128 stands for zero in the data rows.
Here are some points:
[155 144 153 190 120 109 108 133]
[120 144 109 109 120 193 108 164]
[109 131 109 128 109 109 139 131]
[110 109 112 117 109 109 168 124]
[109 109 109 109 121 130 108 109]
[145 109 109 109 174 172 108 109]
[148 144 110 121 153 109 108 113]
[138 129 127 128 109 172 137 171]
[109 109 130 113 126 109 143 109]
[156 161 109 109 181 147 108 177]
[109 109 159 132 109 109 108 164]
[130 121 109 141 109 109 108 109]
[109 168 128 137 109 124 131 142]
[109 109 128 156 109 109 153 109]
[159 139 146 109 194 109 108 109]
[153 112 109 177 109 109 183 137]
[109 149 172 109 109 109 149 118]
[109 143 160 128 117 156 119 115]
Here are 10 more points, each followed by its number:
[109 109 109 156 109 109 146 194] 0
[116 148 115 109 199 152 108 116] 1
[186 109 109 109 150 169 108 158] 2
[109 167 109 123 117 115 124 110] 3
[130 138 109 120 109 109 109 109] 4
[125 109 156 128 109 109 108 124] 5
[109 109 111 109 163 109 108 109] 6
[110 135 188 109 109 191 108 235] 7
[117 190 171 114 109 109 152 109] 8
[109 125 134 152 128 174 126 110] 9
Which two of these numbered points are nearest to each point below, looking only along the 3 directions in which the first points spread most? Their numbers follow each, nearest first.
[119 126 109 186 109 114 123 217] > 0 8
[145 139 109 109 185 157 108 109] > 1 2
[109 109 119 109 195 174 108 109] > 1 6
[109 202 191 109 109 158 136 112] > 9 3
[150 109 109 145 109 109 162 147] > 8 5
[109 109 109 109 166 126 108 109] > 6 1
[154 128 109 118 171 146 108 109] > 1 6
[158 172 109 109 155 109 108 167] > 2 1
Now 10 new points, numbered from 0 again:
[129 109 109 109 129 176 108 109] 0
[126 109 109 137 109 109 167 186] 1
[173 116 121 115 160 112 108 133] 2
[109 109 136 204 109 109 165 125] 3
[194 113 109 129 116 118 189 110] 4
[109 109 109 109 129 109 108 109] 5
[139 109 113 161 109 109 128 121] 6
[114 160 109 123 109 113 169 109] 7
[128 142 143 129 109 109 137 109] 8
[109 109 194 126 109 109 190 138] 9
Which two of these numbered points are nearest to each point below, looking only along the 3 directions in which the first points spread most? Their numbers follow each, nearest first.
[109 109 109 118 109 109 154 110] > 7 8
[167 132 124 109 175 109 108 121] > 2 5
[132 109 124 203 109 109 138 109] > 3 6
[134 109 109 147 109 109 151 109] > 8 7
[109 109 109 153 109 109 109 113] > 8 7
[109 144 113 176 109 111 170 123] > 3 9
[144 150 109 163 109 109 167 115] > 6 4
[148 109 126 116 109 109 160 109] > 8 7
